In the rows, 128 means zero.
One turn moves every row onto another: examples first, then more rows asked:
pipud: [106 144 140 124 162 125 121 145 112  95 126 118 131]
Figit: [136 150 137 155 125 120 128  92 115 107 111 157 161]
pavo: [104 120 127 125 162 127 153 145 124 104 132 120 105]
Seneg: [170 100 138 167 130 141 165 113 125 121 125 120 139]
Pevi: [154 110 116 131 106 151 104 117 148 154 123 111 108]
todo: [161 101 125 137 112 146 104 118 145 148 127 110 117]
fevo: [127 109 117 125 129 120 168 127 135 127 113 165 112]
Gapot: [152 125 121 119 107 146  90 126 143 148 121 111 127]
goli: [148 111 125 113 102 140 119 151 140 147 139 106 118]
mep: [170 153 151 162 129 113 109  97 132 114 139 113 142]
sipes: [103 121 143 164 163 125 157 106 150 140 118 118 155]
dife: [157 130 148 133 133  92 169 131 153 120 152 109 106]
kuvit: [147 122 114 176 130 120 122  95 131 114 146 144  99]
Fis: [146 130 130 109 101 132  98 144 143 151 133 105 126]
tor: [102 135 149 166 162 111 142 102 157 137 126 116 148]
dofab: [138 135 130 145 127 132 111 109 113 117 105 166 156]
Sef: [143 118 130 156 123 118 145 154  99 103 156 132 140]
debi: [106 133 151 168 164 117 143 112 145 130 129 109 162]
tud: [127 117 129 138 123 117 185 114 127 116 126 156 123]
Sav: [155 121 136 116 112 125  97 142 147 142 138  99 123]
Vadi: [156 101 131 113 109 145 117 152 140 149 132 105 129]
kalur: [111 156 137 138 162 128  97 112 122  98 120 127 124]
pir: [141 130 125 176 127 115 148  81 132 109 137 144 112]
Geguf: [134 133 141 156 123 112 163 135 108  99 158 132 144]
vira: [153 142 161 118 129 112 146 137 127 118 110 130 168]
nenor: [156 120 133 113 111 140  96 124 149 154 113 117 133]
Nimi: [127 157 133 121 129  84 119 128 136 112 142 146 116]
meti: [149 100 117 119 108 148 125 135 145 154 128 113 113]
pim: [125 163 147 132 129  84 140 116 134 105 135 143 133]
supi: [157 129 145 135 136 116 145  84 162 136  91 147 119]
Risu: [152  97 122 117 114 139 123 130 154 154 128 110 103]
Zin: [112 128 125 149 165 142 115  98 125 114 101 139 112]
suti: [107 126 148 169 161 118 153 114 150 133 141 104 151]
Zusug: [100 134 152 153 161 107 152 118 153 138 124 114 154]
vaso: [113 107 119 153 165 144 147 119 121 108 126 127  98]

goli -> Fis
Geguf -> pim
And these:
dife -> vira
fevo -> Sef
Zin -> vaso
debi -> tor
Sav -> nenor

One turn moves every row onto another: examples first, then more rows asked:
Nane: [154 152 116  96 136  91 116 106 146 117 133 157 128  85 160 116 129 124
 152  95 125 118 129 147 124 136 122 110 146 121 130 145 143 160  88 118
 148 135 133 135 153 137 161 126 135 125 126  91 154 119 148 119 161 141
 120]
zade: [154 143 109  98 168 118 128 115 103  83 168 147 136 138 126 123 126  75
 158 104 141 127 135 112 117 145 112 131 127 133 139  90 125  75 145 127
 106 129 147 153 117 137 108 120 145 112 122 125 135 132 123 131 131 138
 146]
pozum: [118 121 141 121 160 167 126 112 128 135 157 125 120 106 130 119 153  73
 122 138 149 106 154 156 156 174 129 136 123 102 150 129  87 132 112 119
 139 130  96 125 125  96 116 105 151 132 111 122 123 128 131 104 137 121
 120]
Puvon: [121  98  82 160 125 150 129 160 133 142 138 113 140 113 118 128 154 116
 117 119 156 113 143 163 136 129 105 144 127  99 113 160 112 149 113  94
 123 109 111 154 141  92 150  88 110 113 150 165 109 116 110 121 154 135
 146]
mador: [140 153 138 102 134 175 136 131 168 135 125 134 132 152 110 106 110 129
 113 127 131  87 135 141 145 146 125 115 149 133 138 163 132 152 117  91
 136 148 120 108 129 116 134  89 159 148 116 159 131 113 115 137 128 150
 114]
vumav: [158 150 118 110 139  93 112 100 144 130 121 161 123  83 152 131 137 113
 146  98 135 123 117 147 131 140 118 116 132 116 133 135 145 152  91 132
 145 130 109 132 157 130 153 117 139 133 114  91 161 113 160 133 165 144
 127]
kul: [120 143 105 157 143 137 108 132 129 118 132 160 132 152 156 107 129 153
 103 108 138  85 141 154 129 137 162 139 127 104 130 194 100 168 114 130
 110 109 116 135 132 140 158 133 114 130 114 138 147 126 126 159 159 150
 139]
fibod: [150 116 119 101 163 136 135 156 148 142 131 141 126 114  99 129 152 131
  99 135 134 118 148 137 159 142 160 124 137 107 112 113 114 134 131 116
  98 120 124 105  88 107 107 102 144 122 136 117 136  85 117 123  79 141
 104]
Kubo: [156  97 101 148 156 133  97 137 138 137 120 152 123 168 126 130 130 144
  88 125 141 118 154 130 124 122 153 152 107 116 115 161  91 156 145 143
 105  99 113 131 102 119 127 120  93 122 143 148 136  95 108 170 147 126
 149]
pipul: [133 137  99  99 144  89 135 120 133 114 147 149 165  96 161 105 120 142
 153  82 125  92 119 140 129 130 114 102 145 119 132 144 151 158  94 100
 128 136 153 135 143 134 158 135 135 111 135  97 143 132 138 117 142 142
 141]
vusa: [147  96 108  95 151  80 143  97 141 149 145 100 130 116 125 151  96 108
 117 114 144 135 133 136  96 107 127 122 117 116 104 130 108 135 122 111
 137 125 111 120 131 135 143 151  85 117 183 129 132 100  96 132 118 129
 136]
Pip: [139 120  94 169 167 156  93 138  96 118 159 159 137 159 138 105 159 130
 112 116 141 106 143 132 136 152 145 151 123 120 147 157  81 127 138 145
  92 105 133 141 116 121 116 117 133 101 127 135 149 131 141 149 158 120
 156]
ruto: [170  96 121  94 174  98 146  95 136 142 142  95 120 129 113 132 104 121
 105 135 133 157 123 123 108 116 112 105 109 126 114 137 122 128 135 109
 131 125 113 120 137 143 124 130  94 144 183 139 144  95 107 131 137 144
 135]
topo: [174  96 125 100 177 115 150  79 141 130 129  95 128 125 113 127 103 123
  95 129 133 152 114 132 119 126 105 101 118 127 123 159 128 120 140 115
 123 127 113 123 139 145 120 110 100 151 170 147 146  95 129 139 133 143
 136]
vono: [163 138 108 101 165 118 136 115 103  82 160 158 135 138 119 134 124  76
 144 103 138 129 132 142 110 139 129 131 125 133 127  89 119  79 154 125
 103 132 141 151 118 150 105 113 152 119 112 129 144 121 138 143 117 142
 134]
leza: [115 108  88 134 154 160 102 130 119 125 137 140 175 149  75 125 133 163
 138  98 159  91 149 140 121 143 118 134 130 112  99 154 115 131 128 101
 121 118 123 141 119 101 142 115 129 119 140 167 126 162 112 130  98 145
 125]
Tise: [106 110 103 124 122 131 129 165 155 145 162 140 159  99 102 143 159 136
 136 122 162 113 166 141 119 133 165 134 139 111 133 143 131 159 137 123
 113 107 117 147 112 101 153 123 109  83 110 135 128 150 131 157 114 125
 147]
sobur: [146 124 101 108 159 120 102 122 112 107 167 119 150 146 109 122 120  76
 153 103 145 117 129 115 118 131  91 128 119 139 143  84 126  92 142 127
 122 137 152 153 146 107 114 128 139  90 139 136 124 124 115 123 152 123
 161]

fibod -> mador
vumav -> vono
And these:
Kubo -> kul
vusa -> pipul
Puvon -> Tise
Nane -> zade

